One vector is turned by the same rotation once a tick. Each row is the vector after some number of ticks, and that number follows the row.
The counts run from 0 to 143.
[ -3  10  13  12  -7 -15  14  12   7  -1  22  -4   0  23  -1 -12 -14  17
  12   4  19 -22   0  13 -15  11 -18   8   0  20  16 -16  13   8  15 -10
   3  -4   7  31  14   1  -3  20  23  -2   5  -1  -8  -3   3 -22   5  10
  -8  -2   0  13  26  -7   3  -2  -7   5  16  -7 -26  -7  18  26 -18  -9
  19  20  -3] : 128
[  1  -6 -10  10  -7 -21  23  -2  12  24  17  -8   3   9  20 -21 -15  18
   4  11   4 -11   1  12  -5  12 -11   0   8  10   1 -21  17  -7  28 -13
  13  10   0  28  24   0  -8  12  11   0   4 -11 -16 -14  -2 -20  25  15
  -2   8  -6  11  23  -2  -2   5 -15   0   6  -3 -21   1   7  24 -14  -5
  -6  19  -8] : 52
[ -7  -2  20   2   2 -23  -2   7  19   2  16   0  -7  -5   1 -27  -3  11
   4   6  -3   3  24  21 -13   8 -16  17 -12  19  -7  -9  11   7  -3 -12
   1  -4  11  33  12 -12  15   1  24  -8   7  17 -16 -15   9 -25   6  13
   3  -5 -19 -10  17  -4  13   0 -22 -13  12  -6 -28 -16   3  11 -16 -19
   2  19  10] : 131
[  9  -6  -8  15  -7 -23  14   0   9  -3   7   2  -1   5   7 -24  -1  13
   8   3  17 -21   0  20  -6  23  -7   0   1   8  16  -4  24  -2  13 -15
  -2   4  12  18  26  -8  -9   3   7  -8  -3 -12  -8  -5   3 -22  14   3
   0  11  -2  13  42   0   1 -12  -9  -6  20  -9 -19  -8  20  24 -29  -6
  20  19  -7] : 120
[ -7  10  -8 -10   8 -15  23   3  11  -7   3  -6   1   0   8 -19 -15  10
   9   0 -17  -4 -15  14   6  37 -14  12  -2  23 -14  -2  16 -11   2 -18
   1  22   5  19  12  -3   2  -2  30   7  15   4  -7 -26   9 -22   0  -4
  -3   5  11  16  22   3 -11  -1  -4  -3   2   0 -15 -26  21  14  -3 -20
  13  21  -6] : 35
[  4  -2 -11  13  15 -16  16   5  18   6  -6   3 -16  -5   8 -37   6   2
  15  -4  -8  -8   7  28 -11  19  -6   3  -2  10  -6   4  12 -17  14  -2
  15  19  14  17  21 -23   7   2  12   0  -5  -8 -22 -17   8 -16   4   2
  -7   9 -14  18  22   6  10 -12  -5 -14  13  -5 -24 -13  16  23 -16  -8
 -12  12   0] : 66
[ -6  16 -11   6   2 -18  17   2  21  -3   4   5  -2   6  19 -13  -2  21
  14  -2  11 -15   4  25  -5  12  -2  17 -19  21   0   8  13  -8   3  -3
   4  -4   6  30  20 -10 -12   0   9   4   7  10  -3 -15   5 -10  23   1
 -10   9   3  13  29  -3  10  -6 -20  -5  24  -3  -4 -32  26  25 -13  -1
   8  18   2] : 62
[ -2   4   6  12   3   0  20  -2   8   7 -12   4   4 -11   7 -19   2   9
  13  -8  -7 -18  20  16 -17  18 -22   4  -6  32  -5 -15  10  -3   5 -27
  -2   7   8  13  16  -9  -2   4  22 -16   9   2  -2 -32   5 -23  -6   5
  -5 -10 -15  -4  10   1  23  12  -3 -26   1  -9 -16 -18   0  19  -4  -2
  12  14 -23] : 90
[ -5   8   1  18   0 -14  22  13  19   7  19  -2  -2  10  15 -23   5  14
  12  -4   0   8   6  10  -8  29 -10  16 -17  21   1  -8  17   5   9 -10
 -12 -15 -17  25  15   8  -7  15  27   7 -12  10  -5 -17   8 -23  23  20
   1  -9  -6  24   8  -5   6  -9  -3   0  14  -1 -17 -14   6  27  -3 -16
   5   8   7] : 11
[ -9  12  19  11  13  -6  15   4   9  -1   4  -3   2  -5  -3 -14  -9  10
  19  -3  -4 -28  14   7 -16   5 -16  10   2  37   9 -17  11  -4   2 -15
  11   2  17  24  11  -9  13  15  30 -10   8  -4 -11  -9  16 -28 -15   6
  -6 -11  -2  -3   9  -4  12   4  -6 -20  -8 -12 -36 -16  -1  26  -2  -3
   8   9  -4] : 82
[  0  10  13  14  14  -2   5   1  13   6  -1  11 -11 -12  15 -18  -4   6
   9  -5  -2 -22  19  18 -10   9   2  16  -2  20 -19 -15  -4   2   7  -2
  -4  11  15  22  17  -5   1   3  27 -25   0  -2 -17 -36   7 -20  -6  12
  -1   0 -22  -3  16  -6   8   2 -12 -14   9  -5 -31 -10   6  27  -1  -9
  10  24   3] : 140
[  3  11  -2  -3  -9 -24  22   0  15   9   0   6  11  -5  10  -2 -23  17
  16   0 -12 -21   4   4  -8  23   1   8 -12  20   9 -12  10 -22   0 -14
 -13   2   9   5  26  -4  17  11  18  12   9   4 -12 -27   2 -33  10   8
 -12  -3 -12  10  20  -1  -1   2 -19 -24   1  -9 -13  -7   4  22 -16 -15
   1  16   2] : 30
[ -7  -3  11   4  -2 -11  15   1  25   3  17  -1 -10   5   5 -18  11   8
   7   3   8  -5  -6  19  -1  23  -1  17 -17  13  -8  -2  12   6   5   8
 -19  -5 -10  21   9   5  -1   3  34 -13 -14   1   1 -30   0 -23  14  19
   6  14 -12   6  15  -7   1  -9  -3  -9  10  -5 -28 -18   2  21 -17 -23
  -5  25   2] : 19
[  1   0   5  13   8 -19   2  -2  14  -6  13   7   5   8  -1 -16  -4  13
  18  -3  17  -7   5  16 -15  15 -15   7 -21   5   9   7  17  19 -16 -17
 -25  -2  15  25   8 -13   5  19  19 -10   3   4   2 -18   7 -22  10  12
   6  -1 -18   2  19 -10  -1 -10 -14 -23  20  -5 -15 -27   6  11 -22 -18
   4  22  -4] : 122
[ -4   9  13   0  -5 -14  28   1  24  -3   1  -2  -5   8  14 -24   2  23
  -1  -8  -3  -8  -8   9  -7  24  -6   7 -10  33   6  -8  22 -14  21 -15
   5 -13   1  14   9   0  11  -2  29   6  15  -4  -2  -8  21 -36  -1   9
 -23  -5  -3  13   1   2  11   3  -1 -10   8   4 -12 -17  15  20  -6 -11
   2  10 -14] : 84
[  1   7 -10   1  14  -9   0  -3  15  -1  -7  10  -5  14  15 -29  -2   7
  12  -4  -2  -3  15  13 -11  33 -15  -5  -6  15  -2   5  26   6   4 -20
   2  17  14  22  11 -18  16   1   6   0   1  -1 -19 -13  28 -21   2 -10
  -8   5  -9  12  37   9  17   1  -9 -12  10   5 -13 -29  14  14  -2 -16
   7  21   1] : 116
[-14   0  11   7   5  -2   8  -4  14   4  16  -1   4   1  18  -4 -17   9
   4   5   6 -21  -5  14   3  21  -8  11  -4  25  -7   4   5   5  14 -11
  -8   6  -5  19   5  -4  -8  14  36 -15  11  -6 -12 -43  -4 -15   1  13
   8   9 -15  -1  25 -18 -11   8 -13 -20   0   3 -17 -29  -6  20  -3  -5
  11  22 -17] : 95
[  0   0  -1  11   6 -21  27   9  12   4   4  -8 -11  -1  14 -30   0  11
   7  -9  -8  -7  -5  24 -10  14  -9   8 -19  16 -16   0   8  -9   6 -12
   6  12  15  17  13  -8   0   6  25   5  20   5 -16  -9  -1 -26  -5   2
 -15  -5 -11  13  10   3  -2 -11  -8  -3  18  -7 -31   0  30  24  -8 -11
  13  13 -20] : 134
[  5 -14  -7  11   0 -17  31  -8   3   9  21  -2  13   2   6 -17   3  12
   0   1  -8 -15   5  15   3  18 -14   7  -2  15   0 -21   9   5   2 -26
 -13  17  11  21  22  -4 -12  15  16 -18  13 -11  -5 -37  -3 -11  12  16
   9   9 -13   5  19  -5   4  12  -8 -21  13 -12  -2 -15  -2  16  -7 -13
   8  21 -17] : 45
[ -1  15   8   8  -6 -10  22  20  22  -3  14   8  -2  14  13 -20  -1   8
  10  -9  -1   1   7  13 -12  31  -8  25 -11  24  -6 -15   7   9   9  -4
 -11  -9 -15  20  17   6  -5  15  30  -4  -2   9  -7 -25  12 -16  14  22
  -1  -8 -13  20   7 -12   3  -2  -6   4  13  -2 -11 -16   8  26  -4 -11
  12  11   5] : 137
[  0   2  -6  11  -1  -5  10   8  12   7  -5   3 -13  -9   8  -4 -15   7
  21   9   1 -16  13  14 -11  33  -8  10   8  11  -3  -1   4 -11   7 -10
  -3   8  -3  11  25  -8  -3  -1  27   1  -6  11 -15 -29 -13 -21   5   1
   2  12  -9  18  28   4   3 -12  -9 -18  10 -10 -31  -6   6  25 -24 -12
  10  25  11] : 21
[-11  11  16  -3  -2 -13   6   5  16   2  15  -5  -1  -1  -2  -3 -26   9
  15  15  -2 -17  -6  13   5  14  -9  19   1  19   1 -10   5   1   2   2
  -6  10   0  22  14  -3   7   0  30  -1   0   3 -11 -26   2 -24  -1   5
   9  14   7  -3  29 -10  -7   0 -12  -4  -9 -10 -34 -21   2  23 -14 -21
   5  26  10] : 28
[ -5   9   1  -1  14 -22  21  16  11  -4  11   3  -3 -13   2  -7  -7  15
   0  11 -15  -4  11  16  -6  31  -3  18  17  17   4  -1   9 -17   0 -23
  -5   5   9  22  13  -9  10   9  32   5  18   5  -9 -16   1 -21  -9  13
 -12   3 -13  21  10  -1  -6  -8 -13 -34  16  -9 -25 -15   8  15 -11 -13
  12  16   9] : 80
[ -5  11  -3  18  17 -10  30   0  12  10  19   0   0  10  10 -24   0  12
   8  -1   5 -15  -3  20  -8  -1  -3   9  -9  20  -3 -15  13  -2  22   4
   8  13   9  31  17  -1  -3  21  16  -6  -5 -22 -10 -14  11 -13  12  21
  -3   7  -2  13  21  -7  -2  -3 -13   7   6  -7 -25 -11   9  36   5   2
   2   8  -3] : 60
[  1   9  10  -2  -5 -14  12  -5  21  -5  -6 -11  -9  12  11 -26  -1  19
  10   9  -1   5 -10  26  -7   5 -21  -1  -2  15   4   8  20   3   5  -6
  -9  27  -1  19   6 -11  -4  10  19 -15  -2  -3  -3 -13   1 -36   4  19
  -1   6   0  -5   2  -9  -7   1   5 -11  -5  -3 -35 -25  -7  21  -3 -11
  -8  32 -18] : 100
[  3  17  -2  -2   6  -9   7   4  16 -11 -10  13  -2  19  12 -24  -2   8
  16  -7   4  -3   6  15  -9  28  -6   6  -5  16   7  19  22   3  -2 -15
  -7  14  11  13  12 -16   8  19   4  -3  -8   2  -8  -5  29 -25  16   4
   0   2  -6  22  18  -7   5  -7  -7  -9  16   3 -20 -29   8  23   0 -14
   6  13   3] : 115
[ -6   0   0   6  -4  -3  17  -2  21   8  -7   3 -17  15  20 -26   7  15
  11  -8  10 -18   2  11 -17  22 -12   2 -19  24  -2  -7  11  -5  17  -3
   5  -4   0  14  11  -1  -3 -11  24  -4  -4   0  -4 -22   7 -24   4  -4
 -19   2  -2   9  25  13  25   2  -1  -5  14  -3 -18 -15  20  26 -11 -16
   2  25 -10] : 17
[ -2   0   6   7   3  -2  16 -10  23   9   6   0 -15   8  14 -16  12  19
   6  -4  17 -10  -2  11 -12  22  -5   6 -24  17 -11 -13  14   5  17   1
 -18  -4 -10  21   7   5  -2 -14  36  -9  -4  -6   6 -33  -1 -18   7  16
  -7   8  -8   3  22   6  17   1  -4 -10  11  -4 -19 -22  13  22 -11 -17
  -4  29  -6] : 18
[  3  -2  -2   7  25  -3   2 -15  11   3  12   5  -2  12   8 -31   2   5
   1  -8   1  -8  13   9  -7  27 -15  -5 -12  14  -4 -11  23  14  14 -12
  -1  16  13  29   9 -12  19   3  19  -7   4 -18 -18 -22  20 -14  -5   6
  -5   7 -12  -4  38   8  13   1 -13 -13   0   1 -12 -26   7  13  -1 -14
  -2  20  -3] : 117
[  3   9  15  12   4  -9  12   4  17   3  -3   6 -14   4  21 -23 -10   5
  19 -15  -3 -27  -3  13  -6   6   4   8 -17  21 -10  -4  -8  -6  12   4
  -2   9  12   9  15  -6   4  18  27 -13  -4  -3 -19 -31  15 -32  -4  13
  -4  -5 -21   9   7 -13   0   1  -9 -11   1   0 -31  -9   7  33  -1  -9
   3  14  -9] : 141
[ -1  12  12  17  -2  -7  23  12  12   1  13  -3  -2  12   5 -21   4  11
  17  -7   4  -9   5  17 -19  13 -23  20 -21  32  -6 -24   7  18   4  -6
 -11  -5  -5  28   7   6  -9  13  31  -8   4   6  -3 -19   3 -15   0  16
   0 -14  -1   8  13  -5  10  -3  -3   6   1  -9 -19 -18  17  28  -8  -8
  15  17  -7] : 136
[  7  17  -4  -7   5 -14  29   1  17  -5  -6  -4   0   9   4 -20 -18  16
  16   3 -14  -1 -14   9   2  34  -7  11   1  12  -9  -6  22  -7   9 -18
 -10  17   1  16  14   0  10   6  29   8   3  -3   1 -17  16 -35   2  17
  -3   0   5  24   6   3 -14  -5  -1   3  -4   0 -27 -19  19  22   1 -14
   2  16  -4] : 34
[ -2   8   3   4  -5 -16  15  15  20 -12   8   3  -7  19   4 -15   2  11
  16  -2   9 -10   2  18  -9  32 -16  14   3  20  19  -3  14   3   5  -2
   1  -3   1  24  16 -11  -5  11  18  -2 -12  -2  -5 -16  10  -9  18   2
 -10  12   4  24  21  -6  18  -1   0 -11  13  -2  -5 -28  12  24 -25  -9
   0  19  12] : 70
[ -3   5   8   4  21 -16   8   3  19  -2  15  10  -9  -7   3 -11   3  13
  -2   3   2  -8  18  16  -9  22   5  14   3   9   6  -8   8   0   0  -4
 -11   0  15  26  12 -14  15   5  26 -14   5 -12  -8 -33   7  -9  -2  20
  -8  10 -24   0  22  -5   6  -5 -12 -36  21  -5 -13 -26   1  13 -19 -15
  -5  25  13] : 72
[  6  11  -5   5   6 -11   7   9  18  -3   8  10  -5   3   5 -10   0  18
   1   5   8  -7  15  12 -14  36  -9  11  11  13   8 -10  13  -1   8  -8
  -2  -6   2  31  17 -13   5   2  23  -6   0  -3  -8 -25   2  -3   8   9
 -13  12  -6  17  32   2  15   0  -8 -25  20  -1  -5 -26   9  17 -23 -12
   0  25  18] : 71
[ -1  -1   3   5 -26 -18   6   3  20   6  -6   5   4   0  21 -15 -16  15
  11   5  -2 -20  14  16  -9  18 -11  -1   3  28  17  -1  13  -9  14 -15
   9   4  -1   6  22 -13  -4  13   9 -12  -2   5 -21 -28   3 -28  16   2
  -1   4 -15   3  23 -11  13   9  -9 -21   1  -3 -12  -9 -14  27 -16  -3
   6  21 -11] : 97
[ -4  17   0   8   3 -17  12   3  13  -3   5  -6   2   6   8 -16 -10  20
  28  12   7  -5  12  25 -14  -7 -26  11  -9  17   3  -3  14   8 -11 -18
  -1   8   9  33  18 -15  -9  17  10 -10  -3  12   0  -7  -3 -19  23  19
   9  -2   0   0   9  -9   8   1 -15  -6  10  -9 -29 -24   5  21  -9  -5
  -3  22   1] : 55
[  1   3  10   4   4 -15   6  10  13  -3   0  -3 -12   0   1 -22 -13   7
  16  -1   5 -30   3  14 -15  10  -4   3   5  16  19  -7   7 -17  13  -1
  14   8  19  21  16 -16  12  12  23  -2  -5 -13 -20 -11  10 -30  -4   1
  -8   6  -9   7  18  -5   5 -11  -2 -19   1  -7 -40  -9   6  24 -25  -8
  -9  12   5] : 74
[  4   9  -8  12   7 -13  20  -6  17  14  13  -5   4   8  12 -27 -14   5
  13  -8 -13  -2  -4  12  -3  23 -13   2 -14  15   1  -8  26   5  19  -7
  -5  12  -7  20  16  -3  15  15  18  21  -6 -12 -20 -21  12 -22  16  17
   4   1  -2   7  32  -5 -10  -7 -15  -1 -14  -3 -19 -20   1  22  -2  -6
  -8   5  -8] : 110
[  4   8  -4  18  21  -5  33  -4  12   0  11   0  -4   9  -1 -17  14   7
  15 -15  10 -24  -7  25 -14   9  -9   9 -16  15   2  -9   4   3   2   4
 -11  13  12  24   7  -4  -6  18  26 -10  -1 -21  -1 -25   3  -9  -7  16
  -7   5  -5  11  25  -5   4  -8  -3 -17  11 -11 -18 -23  17  27 -13  -5
  -6  13 -12] : 68
[  7  14   0  18  -9 -19  12  12   0   0  23 -11  -5  21  12 -18  -7  16
  12   1  15 -16   1   4 -12  13 -21   2   5  20  20 -13  13  12  15 -10
  -5   7   4  33  15   2 -16  22  16  -3   1  -5  -9  -2   3 -18   6   9
  -6  -7   7  20  15  -7   3  -4  -4   0   8  -6 -24 -13  13  31 -14  -7
  15  18  -1] : 2
[ -2   4   3  14   2 -14  25   6  10  -1  10  -8  -6   4   7 -24   6  14
  12  -7  -1 -12   2  23 -18   3 -26   9 -22  30 -14 -11   7   5   3  -9
   0   7  10  27  11   0  -8  -1  27  -6  18   9  -6 -12  -5 -20  -7  -1
  -9  -8   4   5  19   3  10  -2  -7   2   9 -13 -23 -14  27  23 -11 -12
  20  20 -16] : 135
[  6  -1  15  14   4 -18   6   8  14   9   7  -1  -6  -3   3 -31 -10   8
  14   5  -9   1  22  18 -15   7 -11  13  -3  10  -7 -18  10   0  11  -7
   8   1   6  27  17  -8  16  10  27  -6  -5   2 -25 -13   9 -32   1  23
   5  -8 -23  -1   7  -1   5 -10 -17  -5   0  -5 -40   0   1  19  -7 -10
  -1  14   9] : 132
[-10  10 -13   1   2 -17  21  -5  14  12  20  -3   5   9  21  -2 -10  16
  -5   8 -11   0   4  14   2  21 -18   2 -11  26   3   6  13  -5   6 -10
  -9  22  -6  19  13  -3  -2  16  22  11  22  -3 -20 -32 -10  -9   4   5
  -9   9  -1   6  31 -10 -10   9 -12 -18   1  -7  -6 -22  -2  19  -2 -12
   6  23 -16] : 103
[ 12   4  -2   9 -15  -9  14   2  19   6  -9  -5 -21  10  21 -24   8  17
  16 -12   3 -15  -3   9 -11  22 -15   3 -17  26  -2 -13   1  -1  20  -4
   1   1   2  15  14  -1  -9  -9  24  -3   5   4 -10 -28  -2 -21   2  -1
 -16  -1  -3   8  17   4  24   3  -1  -6   6   1  -8 -19  23  23 -23  -9
   5  25 -11] : 143
[  1  -1 -17   8  -4 -25  30  -8  11  13  18  -6   4   4  21 -14  -7  25
   6  10   7  -8   0  20  -4   6  -2   7  -5   9  -3  -9  14 -15  19 -19
  -2  10   9  19  25  -1 -12   9  13   1  17  -4  -3 -16  -8 -16  24  17
  -9   7  -9  13  19  -3  -7   0 -20 -11  23  -6 -13 -10   9  24 -12  -6
   4  18 -13] : 53
